Each path is a new rotation, seen through one point. The rows after it are directions, each followed by how far the rotation turns it, in degrees per step (0 if it stays put).
Each turn is a multiple of 5 degrees from 10 to 175, or 0.
Each row of a path follows its step; steps can be skipped.
Rotation 1:
step 1: [  8   6 -11  23  -4  -8 -19  -9  -9   8   2   3  -1   1   3 -11 -26   2
 -17 -10  12 -23  -2   3   1 -11 -12   0   2   1 -19  12   7   3  -7  10
  14 -13 -10   7  -6  11 -14   7 -23 -13   3  18  30  17  -5  10 -24  -3
   9  -3   9   7   6 -26 -23   8  12  10 -15  -5  12   0  12]
step 6: [ -5 -11  -6  -2  -3 -23  -2  -2  -7  23   0  12  15  25  -5 -28  24 -20
  -2  -6  11   0   0   9  -4   6 -10  -6   0  -4  15  -5  19  -4   2   6
  -5  34  -6 -19  -5   3 -14  -5 -13  13  12  14  13   4 -15   2  -2 -12
   9 -10   2  -2  -4   8  14 -21  15 -14 -28   4   6   3   6]
step 8: [ -2 -18  10  -4   0 -13   8   7  17  -2   5  17 -23  -7 -25  -7  -9  -5
 -22  10   2  16  13  12 -16 -17  -3  15  -1  14   0  -3  16 -22   7 -15
  -2 -13  -1  -9  -1   2   5 -23   2   5  12   0   9  18  -7   0  -2   0
 -12   6   0 -19 -11   7  23 -22   6 -12  -9   2 -33  11  -5]
step 11: [-12  -2   8 -12  -9  19   6 -18  16 -17   1   3 -21   8   1   5  11  16
  15  15 -20  15  15  -4 -13   5  -8 -14 -14  -8  15 -10  13   5 -18   5
   4  -3 -21 -10   7  -4 -31  17  -4  -9   7 -10  12 -13   8  -2  10 -27
  -3  16   8  -7   2   7   1 -25   5 -15  -6  13   2  13   0]
step 29: [-18   6  -6   4   7  -2   0  -5   9 -13  -5   7  -9   7   4  21 -10 -15
 -17  16   9 -17   0  14   3  -9  12  -7  10 -22  22 -13  -9   9  14  15
  -9  20  -7   2 -26   7   9   1 -14   7   4  -7   5   9  -7   9 -19  16
 -15   8  23  17  16   9 -19 -11 -27 -11   0  -2  -3  -6 -16]
step 32: [ -1 -17   1  -7   4   6   8 -13 -13  -5   4  -3   0  -2   0   3   3   3
  -1  15  14   6  16   0  -7 -17  13 -18   9   7  -8 -15   0  17  22  27
  12 -19   5  21 -19   5 -10   5   5 -15 -31 -20  15  -6  -7  -7   8  12
  -1  -2   2   3   7   5   8  23   7   5 -13 -36  11   6 -12]
step 34: [  5 -30  -3  -3   7  -6 -18  15 -14 -10   7 -12  -1  17   0 -19  13  -5
   3  34   6   0  -4 -12   6  -1 -11 -10  -2   2  -7   6   4  33  16 -10
  13   5  -8  10  -6  14  -9   9 -12   2   4  13  15 -11  -2 -18   5  -7
  -5  16  13  19   3   4  -3  17 -24  22   6  10  -3 -14   8]
step 35: [ -8  17  12  -4  -6  26  -8   6  -3  10  16  14 -10   0   4  11 -10 -18
  -6  -2  -3  22  12  -8  11 -15   4   0  38  10   5   6  11 -25  -2  12
  17   5 -10  25  14  -7   3  -9  16  13 -19 -14   5  14 -14   5 -19  12
   1 -12  -5 -11   9  -5   6   3  -5   9  -5  15  -6   2  13]
Directions:
[  2  -9  -6   1  -3   0   5   1   1  -1   1   3   2   1  -4   1   2   5
  -3  -1  -3   1   2   3  -2   0  -3  -2  -3   0   0   0   1  -2   2   4
   2   5   0   0   1  -1 -10   3  -3   3  -2  -7   3  -2   0  -4   3   4
   3   2   1   0  -1   4  -1  -1  -2   3   2  -1   2  -5   1] => 155
[ 3  1 -3 -2 -2  5  3 -7  0  1  2  2  2 -4 -3 -1  0 -5  1 -3  3  2  0 -2
  5  4 -5  3 -5 -1 -4  3  2 -3 -4  2  1  1 -5  3  0 -2 -3  1  2  2 -2  8
  0  0  2  1 -3  2  8  1  1  3  0  1  1 -3  3 -3 -4 -1  3  1  0] => 135
[ 8 -1  2  4  0  2  3 -1  1  0 -3  2 -1  1 -5 -2  2 -1  3 -7 -4 -5 -5 -3
 -1 -2  5 -4  2  1 -2  3  0  0  4  2  2 -1 -2  5  0  2 -2  4  1 -3  1  2
  1  2  6 -1  2 -5 -5  1  4  1  0  1  2  4  0  0 -3  4 -2  2 -6] => 175
[ 3 -3 -4  0  3 -3 -9 -6  0  4  2  1  5 -4  0  0 -3  0 -1  0 -1 -1  4 -2
 -2 -2 -4 -4  4 -5 -3  1 -4 -3 -5 -5  4  1  2  3 -1  0  2  1  2 -1 -4 -1
 -3  2 -2 -1  4 -3 -2  1  4 -6 -2  1 -2  2  3  2 -3 -3 -5 -2 -1] => 160
[-2  1  3  5  5 -1  0  5 -3 -2  0  5  6 -6  2 -5 -3  2  1  2 -3  3  2  0
 -1  1  2 -1  3 -3 -2  3 -4  3 -1  2  2 -2  0  2  5 -2 -2  0 -7 -4 -4  4
 -1 -2  2  0 -5  2  1  1 -4 -2  0  2  4  2 -5 -3 -4  3  2 -3  4] => 20
[ 2  1  3  2 -1  1 -4 -3  1  6 -1  1  0 -2  0  0 -2  1 -5  5  2 -1 -4 -3
 -4 -5  1 -5 -5  2 -6  6  5  0  2  0  5 -7  1 -5  3  0 -1 -2  3 -1  4 -2
  1 -3 -2 -7 -1  2  2  4 -1  1  2 -3  4 -3 -3  1  1 -3  2  1 -1] => 45
[-3 -1 -4  2  4  7 -1 -2  1 -2 -1 -6  5 -1  2 -3 -2  1  1 -1  0  1 -2  1
  1 -6  9  7 -1  1  2  0 -3  1  1  1  5  1 -1  1 -1 -2 -6 -1  6  2  2  0
  0  6 -2  2  3  4 -3  0 -1 -1  2 -1 -1 -1 -5  2 -5 -3  0  1  1] => 130
[-2  1 -4 -1 -5  4  4  4  2 -1  0 -3  2 -8 -3 -2 -3 -4 -2 -2 -5  3  0 -2
 -4  3  3 -1  4  7  0  1 -3  2 -1 -1 -2 -4  0 -3 -3  0  1  1  1 -4 -1 -4
 -3 -1 -4 -1 -1 -3 -1  1  2  0 -1  5  2 -9  5  3  1  3  0  2  2] => 130
Rotation 2:
step 12: [ 22   5  11  -7  19   1 -15  10 -19 -26 -11  10  13  15   2  13   8   4
 -16  -2   0  10   2  -7 -14  -1   6  -2  -6  -3   5 -23  -8 -18  -2  13
  20 -12   8  10  -3  20  -7  -6  -5   2  -2  21  -7 -23 -10 -16  14 -21
  10  -3  -2   4   1  -8  -3  -4  -3   3  -4  -5  12 -29  16]
step 13: [ -3 -10   5  11  -5  33   9 -17   0 -11  -6  10  -1   8  -8   9  -2  -4
  -4  -4   6 -15   3  -6   3  -8 -10  -4  20 -14  -4   0   7   5 -13  10
  -6   0  17   5   4  12   7 -40  -5 -12 -14  11  -7  23 -13 -10   9 -17
  -8  -1 -11  10  10 -14 -16  -3 -11   0  -2 -27 -22   8   5]
step 14: [  2  -5   6   0   4  15 -12   9  -2  -5  13  23  22   4   2  15   0  -1
   2   2   4  27  -8   1  -3   5   2  -1  -7  -7   7  -9  15  -1  16  14
  -5 -18  19 -22   0  15   0 -12 -16 -15 -10  -5 -11  -5 -18  -7 -24  -3
  -2  -3  20  10  14 -15  16 -27  20 -10   3  16   4  -5  13]
step 16: [-14 -14 -14  -6  -6  -8 -17 -17  -4  15 -21   5   9  24  -3   2  -1 -11
  12  12  -8  -7   2  -8  -4   9  15   3   9  -4  -4  -8  25 -13 -12   6
 -14 -18   2 -15  -3  -1 -19  11   3 -14  -6  12  -8   9  -8 -12  -7 -19
   5  -1  24  13  -2   1  11 -28 -20 -10 -12  10  -2   4  13]
step 20: [ -6  -1  31   1  -8  17   8  -1  -3 -18 -17  16  18  11 -12  23  10  29
  11  -1 -18   8 -13   4  -1 -16   6  -3   6   3   3  14  -3 -10  18   7
 -14 -18   7   4   3  13   5  -7   5 -23   6  -3 -16  20  -3  -7   6 -12
   2  -7  -7  -1  12  -8 -19  -5   2  11  -1  -4  17   4  18]
step 21: [  5  11   9  14  -7  24 -14   2   7 -11  20  -8  12  -4   4  -1 -18  -8
 -26   7  -7  -1 -11  18   3  16 -12   8  -3   4   0   7  12  16  17  15
   1 -16   3   2   1   5 -24   1  -5 -13 -15  -3  10  18 -35  -2  -2 -22
   0 -10   8  21   0   2   0  -3  12   0  -4  -3 -15  13  -2]
step 31: [  4  10  -3  -1 -10  20  -8   2   7  -7   1   2   4  19  -6  15  -1   3
  -5  -4  -1   0 -18 -24   4  -6  -6 -20 -13  10   3   1  -3 -15 -11  -7
  19  -4  22   9  -3   0 -19 -22  -6 -10 -11  34  -3   8  13 -19   1   1
  -6  21  10  -5   5 -15   4  -1 -29   1   1   6   7 -26   2]
step 35: [ -4 -14   7   2 -12  10 -21  -1  -8  -6  -5  -4  -5  14   1  -5 -22 -18
   5   5 -12   1 -31   9 -17   8   9 -10  13   1  10   4  16   0  13  18
 -12 -21  -5 -18   3  -1 -29  -6  -8 -24   8  -3 -12 -13  -7 -22   1  -2
  -5   4 -10  -2 -13  -7   8 -18   8  11 -13   7 -18  -3  -7]
Directions:
[ 3 -1  2  0 -2  3  4  3  3 -1  2 -4 -2 -5 -4  0 -9  2 -7  1 -1 -2 -3 -1
  4  4 -1  1 -3 -2 -1 -2  1  0  1  2  1  2 -2 -5  1 -2  6  4 -4  3  1 -2
  0  0  1 -7 -6  2 -1 -2 -1 -5  3 -1  1 -4  4 -5 -1  0  1  0  2] => 100
[ 4  3 -5 -7  2  0  4  2 -4  1 -1  3  5  5 -4 -5 -2  4 -3  3  0 -1  4  1
 -1 -1 -1  5 -1 -5  3 -1 -3 -2 -2  0 -6 -1 -1  3  2 -3  2 -1 -2 -2 -2 -5
 -1  6  0  1 -1  4 -3  0  1  2 -1 -2  3  3  0  3 -4 -4  1  0 -5] => 175
[ 2 -4  2 -1 -7  2  0 -7  2  4  1 -1 -4  2 -2 -2  0 -3  5  0 -5  5 -1  0
 -5  0  3  3 -2 -2  5  0 -2  2  1  1  1 -2 -1  8 -6 -2  2  1 -1  1  0 -1
  2  3 -4 -2  1  2 -1 -4  1  5  3 -1 -1 -2  9 -3  1  2  1  0 -1] => 55
[  2   0  -1   5  -7   1   1   0  -2   0  -5  -3   1   1   2   2   3  -1
   0   1   0  -6  -1  -1   0   1   1  -2   1   0   1   1   5  -5  -2  -3
   2  -5   1   8   5   4  -2   0  -2   0   0  -2 -10   5   5  -6  -4  -2
   0  -2   0  -4   0  -2  -2   3   1   2   1   0  -3   2  -1] => 100
[-3  0  1  2 -3 -3  1 -1  0 -3 -7  1 -6  4  1 -1  0 -1  3  2 -1 -4  6  0
 -1  5 -2 -2  4  2  7 -1  2  1 -4  2 -6  0 -2 -5  1  1  6 -5  2  2 -1 -4
  2  0  3 -1  1 -1  5 -3 -3  3  1 -2 -2 -2 -1 -2 -2 -3  5  2  5] => 110
[ 1  2  5  5  1  2 -1 -1  2 -3  1  7  0  1  4 -5 -1 -1  0  6  4 -3  4  1
  0  1 -3  0 -1 -3  3 -3  1 -1  3  6  3 -2 -7  2  0  1  0  4  2  3  0  4
 -1 -4  2  1  1 -3 -2 -2  6 -1 -1  1  8  2  4  0 -2  5  0  1 -1] => 160
[-5 -3 -4 -2 -3  2  2  5 -7  1 -4  1  2  4  0 -2 -5  2  5 -2  0  2 -2  2
 -5  1 -3 -5 -1  2  3 -1 -4 -6  2  2  1  0  3 -1  2 -1  1  2  1 -3  6  2
 -3 -2 -3 -1  1  0 -5  2  3 -3  1  2 -1 -2 -2 -3  0  7  4  0  4] => 170
[ 5  1  3 -3  3  4 -5  2  1 -4  1 -5  0 -1  2  0  1  4  1  2 -2 -3 -4  1
 -1 -5 -4 -1 -2 -4  4  1  0  1 -2 -1  0 -5  3  3 -7  0  4 -2  1  2  3  0
 -6  1  1  5  1  3  8  1  1 -5 -1  1  0  2 -2 -2  0  2  7 -1  3] => 135
Rotation 3:
step 1: [ -6   2  21 -23  18  14 -10   0 -10   4  -2  -8   7   6  10  27   2   9
   2   0   9  26  -2 -27 -22  24  15  13   3   1  -3 -12   6  -6  -1   1
   4 -19   4 -10  -2  11  -2   0  -5  -4  -6 -14  17  -9   5 -17 -12  -5
  14   4  -5   0   9   0  -9 -13 -11  17  -5   7  17 -12 -11]
step 8: [  6  15  -4  21  -5  -7   1  -4  -2  -5 -16   7 -13  15  21   0  29  15
  -8 -10   7  23   3  -3   7  13  18   6   2  13  30  13  -1   6 -19  13
   5   8   5  -5  11  21  -3 -16   9  -3   3  -5   0  22  -7  13   0   2
  11   4  11   7   1 -10  -1 -14  -3  -8 -17   4  14 -12   9]
step 14: [ -3  -1 -11  -1   9  -6   7 -26  -7   1  23  -6  -8 -11  10   6   9  15
  -3  16  -3   6   4   9   3  -3 -13  -3 -10 -13 -14  18  23   3 -12   3
  23  -5  20   3   0  32  -3  -2 -10 -13  11   9  17  11  -1   4  -2  16
  -6  10 -10  14   2  10  13  -4 -15   9  -9  20  -3  12 -16]
step 22: [ 10 -10  10   2   4   9   0 -10 -22  16 -10 -27   8   3  20  27  -5  16
   2   2 -12  -1 -28 -15  23   7 -10  -9   3   4  -3   0 -16  10 -10 -10
  -1 -12  21  -7  -3   2 -17  14   6   2   1   6 -22  -4   9  11  -1   6
 -10 -11  11  19   6  -1   1  -8  -3   4   1 -20   6   1  -6]
step 23: [  3   4  -1   0  -9  13  -6   8  18   8 -10 -13  -1  15  -8 -16  -6   8
   3 -10 -16  19   3   3  13  -6  -3 -10  -5 -32 -23   0   9   7  -9  -3
  10  -5  -8   3  17  17  20   9  13  13   9  -5 -12  12   5  25   0  -4
 -11  -5 -10  13  -2   7  -3   6 -12 -14 -26 -15  18 -11 -10]
step 24: [ 16   9  -1  -1  19  -5  14  26  -4   5  -4   6   8  17  19   8  31  -3
  14  -7   9  -2  17   7   3   4  -2  16   1  19   5  10  12   3 -16  18
  -4   7   0  -5   2  26   1 -11  13 -16  -4   5 -22   6   6  12   7 -18
 -12  -1 -12  10  11 -11  10  11  -6  -2 -20  -9  10   5   5]
step 30: [ -7  -6 -12  -3  -2   1   7   4   4  -7   9 -12 -28  -1   1  21  20   6
 -19  -4  -8 -14   7  -6  12 -19 -13 -12  -1  -4 -34   6  19   2  -6   7
  17  -9  17  21  -6   2   1 -20  -6 -12   3  -6  -2 -20  -8 -11   2  -9
 -10  23  -4  16   6   2   8  -7 -11   1 -11 -10  -4   3 -10]
step 35: [ -9   8   7 -15  10  -7   3   2  14   8  -8  13  14   9  31  -5  15  20
  -8  -2 -19  10  21   7  -4  -2  -7 -13  -4 -15  12   6 -15   1 -12  -5
  -2 -30  -3  22  -7  16 -25   1   5   3   7  -1  -1   9   4   4 -12  13
  17  -8 -10   6  14   1   2   9   3 -13 -22   0  -4  -4  10]
Directions:
[-5 -1  0  3  4  0 -3  1  4 -5  0  0  0 -6  3 -1 -1 -1  2 -2  2  1  2  0
  2  1 -5 -1  2 -3 -5 -1  7  2  0  4 -2  2 -5 -3  0 -5  0  3 -1  3  4  0
  0 -1  3 -3 -4 -4  4 -3  7  5 -3  2  0  0 -2 -5 -2 -5  0  4 -4] => 110
[ 1 -1  5  3  2  1 -3 -3  1 -2 -3  2  2 -9 -5 10 -3 -6 -3 -1 -4  4  1 -2
  0  2  2  1  3 -1 -2  2  0 -3  1 -3  3  0  3 -4 -2  2 -2 -1 -5 -4  4  2
 -1 -3 -1  1  1 -1 -2  4 -1  6 -1 -1  1  0  1  2  3  1  0  0  6] => 90
[-3  0 -1  3  6  0  1  6 -3 -1 -2 -1 -7  0  2 -3  2  0 -4 -4  2 -1 -3  3
 -6  3  2  4 -2 -5  2  2 -4 -4  3  2 -1  0 -3 -1 -5  0 -1  5 -2  1  1  0
 -3 -3 -1 -2 -2  3 -4  2 -4  2  3 -4  2  4  4  1 -5 -4 -3 -2  1] => 130
[ 6 -2 -3 -5  2 -3 -1  4  4 -1 -1  1  1  3  0  1 -3 -6 -3 -4  0  1 -5  2
  4 -6 -3 -1  4 -1  1  1  4 -1  0  4 -2 -3  0  0 -3 -6  1 -3  2 -4 -3 -5
 -1  1 -1 -4  3 -1 -6 -2 -3  2 -5  0  1  4  0  0 -3  1  3  3  1] => 55
[ 5  0  4 -2  5  4 -1  3  0 -2  5 -2  1  1 -4  1 -4  3  2  1 -2  4 -1 -7
  0  4  3  3  1  3 -2  7 -3 -1 -4  4 -5  6  3  3  0 -4  0  2  6  4  0  4
 -3  2 -1  4  0 -1  2 -2 -4  0  1  3 -2  2  3 -1 -4 -2  3 -1  1] => 20
[ 1  8  1  1  0 -1 -2 -1  0 -4  1 -2 -1  2 -1  2 -2 -5 -1  7  4 -1 -2  6
  2  2 -2 -1  1  6 -3  3  0  3 -1 -3  4  1  4 -4 -2 -3 -1  4 -3  2  2  1
 -1 -4  0  0  1  7 -4 -5 -2 -4  3  3 -2 -3 -2  0 -4  2 -6  4 -2] => 95
[ 0  3 -3 -2 -4  0  4  1  0 -5  4 -2 -1  4 -2  2  0  1 -6 -2  0  2 -3 -4
 -3  2 -1  2  6 -2 -2  1  2  0  1  1  2 -7  0  5  0 -2  0  0 -4 -1 -1  5
  2 -3  0 -4 -5 -2  7  2  1 -4  2  5  1  2  6  3  4  2  0  5 -1] => 25
